In the data rows, zero lies at 7.5, halfway between 7 and 8.
Some points, one per row:
9,11,11,13,12,10,11,10,15,10,10,11,11,10,11,9,13,9,8,10,9,9,10,12
9,10,9,11,12,10,12,9,15,10,11,10,12,11,10,10,15,11,8,9,9,11,10,13
9,9,9,15,12,8,12,8,12,9,10,10,9,9,11,9,13,10,9,11,8,10,10,10
9,11,10,13,12,10,12,9,15,9,10,10,10,9,11,9,13,10,9,11,9,9,10,12
10,9,9,9,11,10,11,10,15,10,9,10,13,11,10,10,14,11,9,9,11,10,9,11
9,9,9,13,12,9,13,9,15,10,10,10,11,10,12,10,15,11,9,11,9,10,10,12
9,10,10,13,12,9,12,9,15,10,10,10,11,10,12,10,14,10,9,11,9,10,10,12
9,9,10,14,12,9,12,8,13,10,9,10,9,9,11,9,14,11,9,11,8,10,10,11
9,10,9,11,12,10,11,9,15,10,10,10,12,11,11,10,14,11,9,10,10,10,9,12
9,10,9,13,13,9,13,9,15,10,11,9,11,10,11,10,15,12,9,10,9,11,9,12
9,9,8,8,11,9,10,9,13,9,11,8,12,10,9,10,13,11,8,8,10,11,9,12
9,12,11,9,11,12,9,11,14,10,9,10,10,10,9,9,9,8,8,9,10,9,9,12
9,11,10,10,12,10,11,10,15,9,11,9,12,11,10,10,14,10,8,9,10,11,9,13
9,12,11,9,11,11,9,11,15,10,9,10,12,10,9,9,10,9,8,9,10,10,9,12
10,9,8,10,11,9,12,9,14,10,9,9,12,11,10,10,14,11,8,9,10,11,9,12
9,12,11,13,12,11,11,9,15,10,10,10,10,10,11,9,12,9,9,11,9,9,9,12
9,10,10,14,12,9,12,9,15,10,10,10,10,10,12,10,14,10,9,11,9,10,10,11
10,8,8,9,10,9,11,9,14,10,8,10,12,11,11,9,14,11,8,9,11,10,9,10
10,8,8,9,10,9,11,10,14,10,9,10,12,12,10,10,13,11,8,9,11,10,9,11
9,11,10,14,12,10,12,9,15,10,10,10,10,9,11,9,13,9,9,11,9,9,10,12
9,11,11,11,12,11,11,10,15,10,10,11,12,11,9,9,12,10,8,9,10,11,9,13
9,10,10,13,12,10,12,9,15,10,10,11,12,11,11,9,14,10,8,10,9,10,9,12
9,12,11,11,12,11,10,11,15,10,10,11,11,10,9,9,11,9,8,9,9,10,9,12
9,10,10,14,12,9,12,9,14,9,10,10,9,9,11,9,13,10,9,11,8,9,9,11
9,12,11,13,12,10,11,10,15,10,10,11,10,10,10,9,11,9,9,10,9,9,9,12
9,12,11,10,11,11,10,10,15,10,10,10,11,11,11,10,12,10,8,10,10,10,9,13
9,10,10,14,12,9,11,8,13,9,11,10,10,10,12,9,13,9,8,11,8,8,9,11
9,11,10,10,12,11,10,11,15,10,10,10,12,11,10,9,12,9,8,9,10,10,9,13
9,9,9,15,12,8,12,8,11,9,10,10,9,9,12,9,13,10,9,11,8,9,10,10
9,12,11,10,12,11,10,11,15,10,10,10,12,11,9,9,11,9,8,9,10,10,9,13
9,11,10,13,12,10,12,9,15,10,10,10,11,10,11,10,13,10,9,11,9,10,10,12
9,9,9,13,12,9,13,9,15,10,10,10,11,10,11,10,15,12,9,10,9,11,10,12
9,10,9,12,13,9,13,9,15,10,11,9,12,10,11,10,15,11,8,10,9,11,9,13
9,11,11,13,12,10,11,9,15,10,10,10,10,9,11,10,12,10,9,11,9,10,10,12
9,10,9,14,12,9,12,8,13,9,10,10,10,9,12,9,13,10,9,11,8,9,10,11
9,8,8,10,11,9,12,9,14,10,10,9,12,11,10,10,15,11,8,9,10,10,9,12
9,12,11,10,11,11,10,11,15,10,10,10,11,10,10,9,10,9,8,9,10,10,9,12
9,9,9,14,12,8,12,8,14,9,10,10,11,10,12,10,15,11,9,11,9,9,9,11
9,9,9,15,12,9,12,8,11,9,10,10,9,8,12,9,13,10,9,11,8,9,10,10
9,12,11,11,11,11,10,10,15,10,10,10,10,10,10,9,11,9,8,9,9,9,9,12
9,9,9,15,12,9,12,8,12,9,10,10,9,9,12,9,13,10,9,11,8,9,10,10
9,9,9,12,12,9,13,8,15,10,10,10,11,11,11,9,15,11,9,10,9,10,9,11
10,10,9,10,11,10,11,10,15,10,10,10,13,11,10,10,14,11,8,9,10,10,9,12
10,12,11,9,11,11,10,11,15,10,10,10,13,11,9,9,11,9,8,9,10,10,9,13
10,10,10,13,12,10,13,9,15,10,9,11,11,9,11,10,15,11,9,10,8,11,10,12
10,8,8,10,10,9,11,9,14,10,9,10,12,12,11,9,15,11,9,10,10,9,9,10
9,12,11,11,12,11,10,10,15,10,10,10,10,10,10,9,11,9,8,10,9,9,9,12
9,9,9,15,11,8,12,8,12,9,10,10,9,9,11,9,13,10,9,11,8,9,10,10
10,11,10,10,12,11,11,11,15,10,10,10,13,11,9,9,13,10,8,9,10,11,9,13
9,9,9,10,11,9,11,9,15,9,10,9,13,11,9,10,14,12,9,9,10,11,9,12
9,11,10,8,11,11,10,10,15,9,10,9,13,11,9,10,12,10,8,8,11,10,9,13
8,10,9,15,12,8,12,8,12,8,11,10,9,9,12,9,13,9,9,11,8,8,10,11
9,9,9,15,12,8,12,8,12,9,10,10,9,9,11,9,13,10,9,11,8,9,10,10
9,9,9,12,12,9,12,9,15,10,10,10,12,11,11,9,15,11,9,10,9,10,9,12
9,12,12,11,11,11,10,11,15,10,10,11,11,10,9,9,10,9,8,9,9,10,9,12
9,12,11,12,12,11,11,10,15,10,10,11,11,10,10,9,11,9,8,10,9,10,9,12
9,9,8,9,11,9,11,10,14,10,10,9,12,11,10,10,14,11,8,9,10,10,9,11
9,10,10,14,12,9,11,8,13,9,10,10,9,9,11,9,12,9,9,11,8,9,10,11
9,12,11,13,12,10,11,9,15,9,10,10,9,10,12,9,12,9,9,11,9,9,9,12
9,9,9,11,12,9,12,9,15,10,10,9,12,10,11,10,15,12,9,10,10,11,9,12
9,9,10,14,12,9,12,9,13,9,9,10,9,8,11,9,13,10,9,11,8,10,10,11
9,10,9,14,12,8,12,8,13,9,10,10,10,9,12,9,14,10,9,11,8,10,10,11
9,12,11,11,11,11,10,10,15,10,9,10,10,10,10,9,10,9,8,10,9,9,9,12
10 more points follow, each with its number after it:
9,9,9,15,11,9,12,8,12,9,10,10,9,9,12,9,13,10,9,11,8,9,10,10 0
8,9,8,15,12,8,12,8,12,9,10,10,10,10,12,9,14,9,9,11,8,8,9,10 1
9,10,10,14,12,9,12,9,14,10,10,10,10,9,11,9,14,10,9,11,8,10,10,11 2
8,9,9,15,12,8,12,8,13,9,10,10,10,9,12,9,14,10,9,11,8,9,9,11 3
9,11,10,11,12,10,11,10,15,10,10,10,11,11,11,10,13,10,8,10,10,10,9,13 4
9,9,9,14,12,8,12,8,13,9,10,10,10,9,12,10,14,10,9,11,8,10,9,11 5
9,12,11,9,10,11,9,11,15,10,9,10,11,10,8,9,10,8,8,8,10,10,9,12 6
9,12,12,10,11,11,9,11,14,9,10,10,11,10,8,9,10,8,8,9,9,9,9,11 7
8,10,9,15,12,8,12,8,12,9,10,10,9,9,12,9,13,10,9,11,8,9,9,10 8
9,10,9,12,12,9,12,9,15,10,10,10,12,10,11,10,15,11,9,11,9,10,10,12 9
Which two of these numbered points are nearest to each point below, ignoring the 3 directions in which the first points spread most? Their numbers follow each, nearest first.
8,9,9,15,12,8,12,8,12,9,10,10,9,9,12,9,13,10,9,11,8,9,9,10 > 8 3
9,10,10,10,12,10,11,10,15,10,10,10,13,11,10,9,13,10,8,9,10,10,9,13 > 3 5
9,12,10,8,11,11,9,11,15,10,9,10,12,11,9,9,10,9,8,9,10,10,9,13 > 9 4
9,12,12,10,11,11,9,11,15,9,9,11,11,10,8,9,9,8,8,9,9,10,9,12 > 6 7
9,9,9,15,12,8,12,8,11,9,10,10,9,9,12,9,13,10,9,11,8,9,9,10 > 8 5
9,9,8,9,11,9,11,9,14,9,10,9,12,10,9,10,14,12,8,8,10,11,9,12 > 6 5
9,12,12,9,11,11,9,12,13,9,10,11,11,10,7,8,9,8,8,8,9,9,9,11 > 7 2
9,12,12,9,11,12,9,12,13,9,10,11,12,9,7,8,9,7,8,8,9,9,9,11 > 7 2
8,9,9,14,12,8,12,8,13,9,11,10,10,9,12,9,15,10,8,11,8,9,9,11 > 3 8
9,9,8,14,12,8,13,8,14,9,10,10,11,10,13,9,15,10,9,11,8,9,10,11 > 1 9
9,12,12,9,11,12,9,12,13,9,9,11,11,10,7,8,9,8,8,8,9,9,9,11 > 7 2
9,11,10,11,12,10,11,10,15,10,10,10,12,11,11,10,13,10,8,10,10,10,9,13 > 4 5
9,9,9,14,12,8,12,8,14,9,11,10,11,10,12,9,15,10,9,11,8,9,9,12 > 3 1
9,12,11,9,11,11,9,11,14,9,10,10,11,10,9,9,9,8,8,9,10,10,9,12 > 5 0
9,11,11,13,12,10,11,9,15,9,10,11,10,9,11,9,12,9,9,11,9,9,10,12 > 9 0
9,9,8,15,12,8,12,7,12,9,10,10,9,9,12,9,14,10,9,11,8,9,9,10 > 8 5
9,12,12,11,12,11,10,12,15,10,10,12,13,9,5,8,9,8,8,7,9,10,9,11 > 7 6
9,9,8,9,11,9,11,9,13,9,10,8,12,11,9,9,14,11,8,8,10,11,9,12 > 8 2
9,9,9,15,12,8,12,8,12,9,10,10,9,9,12,9,14,10,9,11,8,9,9,10 > 8 5
9,12,11,9,10,11,9,11,14,9,9,10,11,10,8,9,9,8,8,8,9,9,9,11 > 6 7
9,11,10,10,12,10,11,10,15,10,10,10,13,11,10,10,13,10,8,9,10,11,9,13 > 5 8
9,9,9,15,12,9,12,8,12,9,10,10,9,9,12,9,13,10,9,11,8,9,10,10 > 0 2
9,9,9,15,12,9,12,8,12,9,10,10,9,9,12,9,13,10,9,11,8,9,10,10 > 0 2
9,11,10,10,12,11,11,10,15,10,10,10,12,11,11,10,13,10,8,10,10,10,9,13 > 4 0
10,9,8,9,10,9,10,10,14,9,9,9,13,11,10,10,13,11,8,9,10,10,9,11 > 9 5
9,9,10,14,12,9,12,9,13,10,9,10,9,9,11,9,13,10,9,11,8,10,10,10 > 2 6
9,9,9,15,12,9,12,8,12,9,10,10,9,9,12,9,14,10,9,11,8,9,10,10 > 0 2
9,10,10,14,12,9,12,9,14,10,10,10,9,9,11,9,13,10,9,11,8,10,10,11 > 2 6
9,9,9,11,12,9,13,9,15,10,10,10,12,10,11,10,15,11,8,10,9,11,9,12 > 5 2
9,10,10,14,12,9,12,9,14,9,10,10,10,9,11,9,14,10,9,11,8,10,10,11 > 2 7
9,12,11,10,11,11,10,10,15,10,9,10,11,11,11,10,11,9,8,9,10,9,9,13 > 4 0
9,9,9,14,12,8,12,8,12,9,10,10,9,9,12,9,13,10,9,11,8,9,9,11 > 5 4
9,13,11,9,10,11,9,10,14,10,9,9,9,10,10,9,9,8,8,9,10,9,9,12 > 4 0
9,9,10,15,12,9,12,8,12,9,10,10,9,9,12,9,12,9,9,11,8,9,10,10 > 0 5
9,10,10,14,12,9,12,9,14,10,10,11,10,9,11,9,13,10,9,11,8,10,10,11 > 2 0
9,11,11,13,12,11,12,10,15,10,10,11,11,10,10,10,12,10,9,10,9,10,10,12 > 0 2
9,10,10,14,12,9,12,9,15,10,10,10,10,9,11,9,13,10,9,11,8,10,10,11 > 2 6
10,12,11,10,11,11,10,11,15,10,10,10,11,11,10,10,11,10,8,10,10,10,9,13 > 4 0
9,11,11,13,12,10,11,9,14,9,10,10,10,10,12,9,12,9,9,11,9,9,10,12 > 4 0
9,9,9,11,12,9,12,9,15,9,11,9,12,11,10,10,15,12,9,9,9,11,9,12 > 7 8
9,9,10,14,12,9,12,8,14,10,10,10,10,9,11,9,14,10,9,11,8,10,10,11 > 2 6
9,10,10,14,12,9,12,9,14,9,10,10,10,9,11,9,13,10,9,11,8,10,10,11 > 2 0
9,9,10,14,12,9,12,8,12,9,9,10,9,8,11,9,13,10,9,11,8,10,10,10 > 2 6
9,12,11,9,11,11,10,12,15,9,10,10,12,10,8,9,10,9,8,8,10,10,9,12 > 7 2
9,10,10,12,12,9,12,10,15,10,10,10,12,10,10,10,15,11,8,10,9,11,10,12 > 2 7
9,10,10,13,12,9,12,9,15,10,11,10,12,10,11,9,14,10,9,10,9,10,9,12 > 3 2
9,10,9,15,12,9,12,8,13,9,10,10,9,9,12,9,13,10,9,11,8,9,10,11 > 0 4
9,13,11,10,10,12,9,10,14,9,9,9,10,10,10,9,10,8,8,9,9,9,9,12 > 0 5
10,8,8,8,9,9,10,10,14,10,8,10,13,12,10,9,12,10,8,9,11,9,9,10 > 9 0
8,9,9,15,12,8,11,7,11,9,10,10,9,9,12,9,13,9,9,11,8,8,9,10 > 3 1
9,12,11,10,11,11,9,11,15,9,10,10,11,10,8,9,10,8,8,9,9,10,9,12 > 7 6
10,11,10,9,10,11,10,11,15,10,10,9,12,11,9,10,11,10,8,9,11,10,9,13 > 0 4
9,12,12,10,11,11,9,11,15,10,10,11,11,10,8,9,10,8,8,9,9,9,9,12 > 7 2
9,10,10,14,12,9,12,9,15,10,10,10,10,9,11,9,14,10,9,11,8,10,10,12 > 2 6
9,10,9,12,12,9,12,9,15,10,11,10,12,11,11,10,15,11,9,10,9,11,9,12 > 8 5
9,9,8,13,12,8,13,8,14,9,10,10,11,10,12,9,15,11,9,11,9,10,9,11 > 8 3
9,10,10,14,12,10,12,9,14,10,9,10,10,9,11,9,13,10,9,11,8,10,10,11 > 2 0
9,12,11,8,10,11,9,11,15,10,9,9,12,11,10,10,11,9,8,9,11,10,9,13 > 4 9
9,11,11,12,12,10,11,10,15,10,10,10,11,10,11,10,12,10,9,10,9,10,9,12 > 5 0
9,10,9,10,12,10,11,10,15,9,11,8,13,10,9,10,14,11,8,8,10,11,9,13 > 7 3
9,10,9,10,11,10,11,10,15,10,10,9,12,11,11,10,14,11,8,9,10,10,9,13 > 4 0
9,13,11,9,11,11,9,10,14,9,9,10,10,10,10,9,10,9,8,9,10,9,9,12 > 4 8
